Each named turn below is shown by a few rows before and after it. Which turns, in which order, take the first row of each later pair to the second? The first pair is answered.
turn z668:
[ -7 -11  13  14 -13 -22 -11  12  15  10  19  26  -6 -18  10 -16 -30   5
  -6  18] |-> [-15 -10 -25  23  -8 -17  -9   8 -16  23   2  25 -17 -13   0 -11 -20  15
   2   6]
[ -8   6 -24  -9   5   3  26  -8 -52 -21 -19 -39  22   2  -6  33  27  -2
 -33 -18] |-> [ 10   3  34 -25  -7  -6  16   0   1 -46  11 -35  35   1  12  24  13 -20
 -43   0]
[  0   0   4 -33 -14  -2  -5 -11  15   4   9 -12  -2  20  10  -9  -2   7
  13   0] |-> [ -5  -3 -16 -26 -11   2  -1 -13  -2  14  -3 -14  -6  22   3  -4   2  16
  17  -4]
turn z720:
[ -1  -7  -4 -23 -16  15  10   8  18  10  31  -6   9  20  26  17  19  -8
  -3  -4] |-> [  0  -8   0 -22 -13  15   9   5  22   6  32  -6  13  16  24  17  18 -10
  -4   1]
[ -6   8  23  12   8 -10  -9 -12  24  -8  14  -1   4 -15 -11  -4  -6 -10
   6  17] |-> [ -8   4  13  19  -5 -11 -21   7   7  12   5  19 -13  -4  11 -13 -11   0
  -1  14]
[ 15  -9  28 -14  -5  -6  -6  -1  32 -14  14  -5   8  -3   6  -2  -6 -10
   6   4] |-> [ 10  -9  20  -8 -18  -5 -20  14  20   3   9  14  -5   3  24 -13 -10  -5
  -1   4]
turn z515:
[ -1   3  39   5  -9 -20  29  25 -13 -27 -34  -6 -21  24  26  -2  17  27
 -33 -31] |-> [ -9  13  51  15  -1 -25  31  19  -9 -29 -26   0 -16  12  17  -4  13  24
 -46 -20]
[-22   6   5  -7   0  38  -7   8 -18  14   3   4 -17  14   1 -16  -6 -12
   3 -25] |-> [-23   7  12 -10  -2  36  -5   9 -17  11   5   7 -15  13   7 -18  -9 -15
   0 -22]
[ 19  -3  17 -25 -12  12   2   3   7 -22   2 -13   4  15  24  12   2  -7
  -7  -8] |-> [ 11   9  31 -14  -1   6   1  -3  11 -22   9  -6  11  -3  17   7  -3  -5
 -19   5]
[-10   8   4   6   7 -10  -9  10  -3  23   5  20 -10  -9   1 -14  -4   7
 -15  11] |-> [-12   8  -9   7   9 -10  -5   5  -8  27   1  15 -15  -9  -5 -11   0  12
  -8   9]
Then:
Each pair is two turns apart.
[-13  13  10  20   7  -2 -13  17 -13  15  -3  26   0 -13  12 -10  -5   4
 -30  21] |-> [-15   5 -25  22  13   2  -5   6 -28  27 -12  18  -9  -6  -3  -4   4  11
  -3   7]	z515, z515
[-22   5 -12  21   0   5  -6   2 -34   1 -21 -33 -12  -6 -19  -9 -17  -3
  -6  24] |-> [-18   3  10  20 -12   2 -22  16 -23   4 -13 -18 -16  -3   4 -21 -26  -3
 -18  29]	z668, z720
[ 24 -17  29 -46  -9 -18 -22   9  45 -11  -5   2   2 -22  -6 -12 -14 -23
  -2  30] |-> [ 12 -11  19 -26 -11 -24 -37  21  27  15 -11  31  -9 -25   5 -27 -22  -9
 -12  36]	z720, z515
[-26  29 -21  34  19 -11  11  -8 -28  29 -10  16 -12 -10 -22  -6   7  16
  -9   3] |-> [-11  19 -23  13  27  -2  32 -24 -16  -1  -4 -23   4  -3 -41  14  18   4
  15  -9]	z515, z720
[ 23 -18  16 -25 -13   0 -11  12  22 -11   4   4   1  16  18   1   5  -6
   5  -1] |-> [ 17 -16   0 -22 -18   5 -13  19  -1  -3  -8   5  -4  21  28   3  11   0
  -5  -8]	z668, z515
[-12   3 -27  44  -5  -1  -8   3   7  37  -3  30 -28  -1 -16  -7 -16   8
  25  11] |-> [ -7   9  -7  33  15  -2  13 -23  33   3  12  -1  -4 -17 -48   7 -11  -6
  29  19]	z720, z720
[  0  12 -14   9   6   0   2  -1 -23  11  -9  16  -5  -1 -10  -7  -1  11
   4   0] |-> [  9  16  23   3  -1  -6  -7   3   9  -4   8  17   4  -2   0 -14  -9   0
  -3  10]	z668, z668
[ 13  14  33 -19   2  14  11  17   6 -45  12 -38  32   7  -1  18   4  -5
 -49   2] |-> [ -7  25   3   8  33   8  25  -5  -6 -30   6 -32  30 -15 -44  21   4   2
 -38  11]	z515, z515
[  4  -4  -3   7 -18  -3 -13  15   6  16  10  18 -11   4  22 -11  -4   5
   2   2] |-> [ -4   3   0  15  -7  -5 -11   8   7  19  12  23  -6 -10  11 -14  -7   6
  -5  10]	z515, z515
[ 25 -20   3 -18 -24  -5 -16  18  22  -5  10   9  -2  27  38 -16  -2  -1
   8   5] |-> [ 13  -7 -23 -14  16   4  23 -27   0 -22   0 -33  18   5 -27  14  19  -1
  19   0]	z668, z720
[ 30  -6  43 -25 -38  31 -18  26  23 -35 -13 -29  16  57  33  -7   5  17
 -27 -21] |-> [ -9  35  70  22  15  12  -9 -11  31 -27  -1  -1  35 -12 -27 -11  -9  19
 -59  30]	z515, z515
[ 15  -6  23 -12  11   8   1  -8  -2 -16 -11 -27  25  16   9   3   7 -14
  -7   5] |-> [  3   2  23  -1  25   3   6 -18  -5 -13  -8 -21  26   0 -11   4   4 -12
 -11  14]	z515, z515
[  5 -11  -9  -6  10   1 -39  17  16  14  21  19 -13  16  12   5   9   0
   0  -5] |-> [-11  -4 -28   5  21   6 -33   8  -6  23   9  16 -14   7  -5  11  16   7
  -5  -8]	z515, z668
[  7  17  17  -7 -10 -23  -6   5   6  -3  -3   2 -10  -9   4   4  -5  -9
  -6  23] |-> [ -3  19  -5   2   4 -23   1  -6  -2   7  -9   3 -16 -15 -17   7  -2  -6
   9  19]	z515, z515
[ -3 -13  -3  -4 -11   0   4 -12  -2   6   3  -1   9  -1  -5 -15   8  17
  18  -1] |-> [  1 -15   8 -10 -18   0  -1  -5   4   0   9   1  10   3   7 -18   7  12
  11   0]	z515, z515
[-25  -4 -38  21  -1   6  -5   9 -44  21 -26  18 -17   4   5   2  10  23
  -3  -8] |-> [ -9  -7  -7   0 -26   8 -19  30 -34   7 -17  16 -17  22  42  -3   8  16
 -20 -12]	z515, z515
[ -5   0  26  16  19   2  14 -16  -5 -23  -9   3  28 -37 -23  14  -7  -5
 -40  19] |-> [ 12 -13  47   5   1  -6   0  -2  35 -26   8  16  22 -28   0  -1 -17 -13
 -22  23]	z515, z668
[ -1  12  41   7  -1  20  10   9 -17 -19 -31 -27  20 -12  21  19   8  -4
 -50  15] |-> [-15  16  10  28  19  20  24 -13 -28  -3 -41 -25  16 -28 -13  23  13   3
 -34  15]	z515, z515
[ 28  -4   8 -47 -49  14 -20  28 -20 -30 -18 -23   4  46  57   5   7 -11
 -32 -36] |-> [ -8  45  62  -2  -2  -6 -17   0  -3 -27   6   8  24 -32  10 -10 -16 -16
 -82  25]	z515, z515
[-21  29   9  25  10  -2  -6  -8   6  -2  12  17  17 -25  -4 -11 -24   8
  -3  18] |-> [-21  14 -28  24  -4   4 -10   4 -18  21  -2  24  -3   3   9 -12 -19  19
  15  -1]	z720, z515
[  7   8  19   1  19  -4  25 -29   0   3  26  -1   0  -9 -20  -8   5 -12
  -1  -7] |-> [  5   4   1  12   2  -5   5  -3 -19  33  15  27 -18   5   8 -19   0   3
  -6 -11]	z720, z720
[  2  -9 -19   7 -18   3  10  15 -10  28 -21  -4  -8  16  10  -2  -3   5
  24 -16] |-> [ 13 -10   3 -11 -12   5  26   2  12  -5 -10 -31  10  12  -1  11   0  -6
  27 -14]	z720, z515
[  4   9  60   5 -16  -7 -20  28  20   4   2  40   6 -14  33 -17 -18  -5
 -37  13] |-> [-30  20   0  43  27  -7   5  -9  -5  31 -10  44  -2 -43 -36 -11 -10  11
  -7  15]	z515, z515
[ -6   3  38   6  -3 -16  -1  -1 -27 -19 -11  -2  17 -14  26 -17 -21  -8
 -44  27] |-> [-19  -1  -9  26   2 -15   0  -1 -56  13 -32  12  -3 -13  16 -17 -16   8
 -27  21]	z515, z720
[-12  -6 -46 -11  -6  12  19   3 -39  12 -24 -29 -13  27 -17  24  15   9
   7 -30] |-> [ 18  -9  48 -34 -25   0   0  15  41 -26  21 -23   8  23  18   8  -8 -18
  -9  -2]	z668, z668
[  8   9  16  -6   6  -1   6  -8  16 -23  12 -10   9  -4  -8   1  -3 -11
  -5   1] |-> [  6   1 -14   3 -12   1 -10  15  -9   7  -5  14 -10  13  19 -12  -4   5
  -2 -11]	z720, z720
[-15   5 -12   7   9   4   8  -4 -13   1   0  -5   3  -3 -11   6  -2   4
 -12   0] |-> [-10   4   2   7  -3   2  -6  12  -5   7   7   9   0   3  11  -5  -8   4
 -19   3]	z668, z720
[ -8   5 -17  23  12 -20   2 -10  20  19   7  19  -6  -9 -24 -14  -6   9
  20  12] |-> [  6 -14 -31   3 -11 -13   0   3  15  17  -2   8 -14  22   1 -11   2   7
  37 -13]	z515, z515
[ -4  -6 -11  -4  16 -15   7  -9  37   0  20   2  -2 -11 -16 -15 -12   1
  43  13] |-> [  6 -17 -18 -17   4 -10   1   1  34  -2  18  -5  -8   6   0 -12  -7   1
  50   2]	z515, z515
[-22   3  -2  17  11   3 -22  -1 -29  11 -21   6  -1  -3 -21  -4  -2 -10
  -7   0] |-> [-10   3  30   6  -2  -2 -31   8   0   2  -5  11   4  -2  -1 -17 -13 -20
 -11   8]	z668, z668
[ 28 -19  42 -15   8 -25  -2 -19  53 -11  26  -1   3  -9  -2  -4  -4 -38
  30  25] |-> [  2 -20 -53  10  21 -13  10 -27 -25  30 -18  -3 -24   4 -26  10  18  -8
  51  -7]	z668, z668
[  3  -5 -46   0  19  18  20   4 -19   2 -21 -14   7   8   3   2  13  -5
  10  -9] |-> [ 19  -5  -3 -21  -4  17   8  27  -4 -14 -10 -16  12  18  40  -4   6 -13
 -12  -7]	z515, z515
[  4  -6   9  -5 -10  -8 -23  -8   9 -25   5 -21  28  -4  13   5 -13  -3
  11 -10] |-> [ -3   1  12   6 -11 -14 -36   3   1 -11   4   0  20  -8  24  -7 -19   3
  -5  -4]	z515, z720
[ 4 11  8  4 -4 -5 -5  0 19 -6  9 -1  0 -5 -6 -2 -8 -4 20  4] |-> [ -3  10 -14  11  -5  -2 -10   7  -2  10  -2   8 -11   1  -1  -5  -7   6
  20  -3]	z720, z668
[ -1  10  22   1  -5  -4 -10   3   1   5   7   1   3  -1   7   2  -4  -5
 -22   9] |-> [ -9  11  -5   8  -1   0  -5  -1 -24  16  -5  -1  -4   1  -2   4   3   3
 -16   0]	z668, z668
[-13  28  28  -7   3   8  -9  19 -28 -17 -10  13  -5 -10  10   6 -11  -2
 -37   0] |-> [-16  24  12  -4  -2   8  -9  22 -41  -6 -17  16 -12  -5  14   6  -8   4
 -33  -4]	z668, z668
[  2 -18 -39   9   0  -7 -11   2 -37  18 -20   3  -9   1  -7  28  11   8
   2 -16] |-> [ 16 -22   0 -11 -22  -6 -24  23 -20   2 -10   4  -4  15  30  21   5  -1
 -24 -15]	z515, z515
[ 11  16   5   2 -18   1 -11  10 -30  27 -16   7 -12 -10  25  -7   4  -9
 -18  -5] |-> [ 18  12   4 -11   1   7  15 -21 -13   1 -11 -30   6 -16 -11  15  16 -20
   5 -13]	z720, z720
[-28  12 -22 -12   6  -1  15   9 -54 -24 -13 -34  11  -4  -9  -2  18  33
 -17  12] |-> [-25  18  17 -10  17  -9  16  -1 -18 -39   9 -30  23 -24 -20  -8   8  23
 -22  34]	z668, z515
[-11   4  -9  16  -3  14   4   4 -38  -1 -13  -4  -2  -4  24   9  -5   0
 -36  -1] |-> [ -6   2 -10   8   9  14  18 -15 -26 -19  -8 -26  10  -8   2  22  -1  -8
 -23  -5]	z720, z720
[  5   9  32 -13 -11   2 -14  13  36  -4  16  12  -2   6   0   4 -11 -11
   4  -2] |-> [  4  -2 -16 -16  -5  11   2   0  12   2  -2 -10  -8  18 -21  19   7  -5
  36 -22]	z668, z720
[-14  -1  -6  -5  10  22  14 -10 -28 -10 -14 -20   3   5 -22  26   2   3
   3 -11] |-> [ -7   3  43  -9 -10  12 -15  15  -2  -9   4   9   0   5  17   3 -16  -4
 -24  10]	z668, z720
[ -4   3  -7   4 -22   3  -8  22 -14   3 -24  -2 -10  19  14   7  23   9
 -18  -9] |-> [ -8  14  21  11 -17  -1 -14  19  -6  -2 -18   6  -1   3  11   4  15   4
 -37   7]	z515, z515
[-10   1 -28  16  14  -5   2 -14  -2  17 -11  11  -3 -10 -13  -1   0   9
  12   1] |-> [  4  -4  12   4   0 -13 -10  -1  37   3  10  19   5  -9   6 -11  -9  -3
   4  13]	z668, z668
[ 18  -7  20 -16 -44  -7 -18  -9  -4 -21   2  18  16  25  28   6 -10   2
  11 -13] |-> [ 10  -5   4 -11 -43  -2 -16  -4 -29 -17 -12  15  12  29  31  12  -6   6
   5 -21]	z668, z515
[  1 -19 -12  35   7  10 -11  -1  -3  14 -18 -15 -12  -2  -1  -4   0  26
   9 -27] |-> [ 13 -19  23  22  11   4  -9  -9  32 -13   2 -27   4 -10  -6  -2  -6  11
   9 -14]	z720, z668
[ 11   2  17  -2   2   1   2 -25  33 -32  12 -22   8 -12  -3  -5   0   0
  16  13] |-> [  4  -2  -9  11 -25  -1 -24   6   1  10  -6  14 -21   7  34 -24  -7  17
  11   3]	z720, z720
[-27  21   8  30  19   8  -7  -8 -19  -5  -8  18   9 -17 -12   7  -2   3
 -49  18] |-> [-20   2 -40  21  11  16   1  -9 -36   5 -27   2  -3   7 -15  16  12  11
 -11 -10]	z515, z515
[-13  -4  30  -9 -20 -13  -4   3   2 -11   9  10  11  -1  -3  -9   6  -3
 -27   9] |-> [-24  -6   2   7 -18 -12  -8   7 -16  14  -2  22  -3  -1 -10 -14   6   9
 -22   5]	z515, z720
[ 13  -4  20  -6  -6  -2 -12  -8  22   5  26  17  -4  -8   7  -9 -11 -11
   0  12] |-> [  2   2  -3   5  10  -6   0 -22  12  19  21  17  -8 -20 -14  -5  -6  -6
  13  13]	z515, z515
[ 12 -22   6 -22   4  20  10 -31  15 -42  17 -31  13   9 -17   3   0 -12
  63 -20] |-> [ 14 -15  40 -25   0  15   1 -26  26 -50  28 -26  21   4  -2  -2  -9 -20
  41  -8]	z515, z515
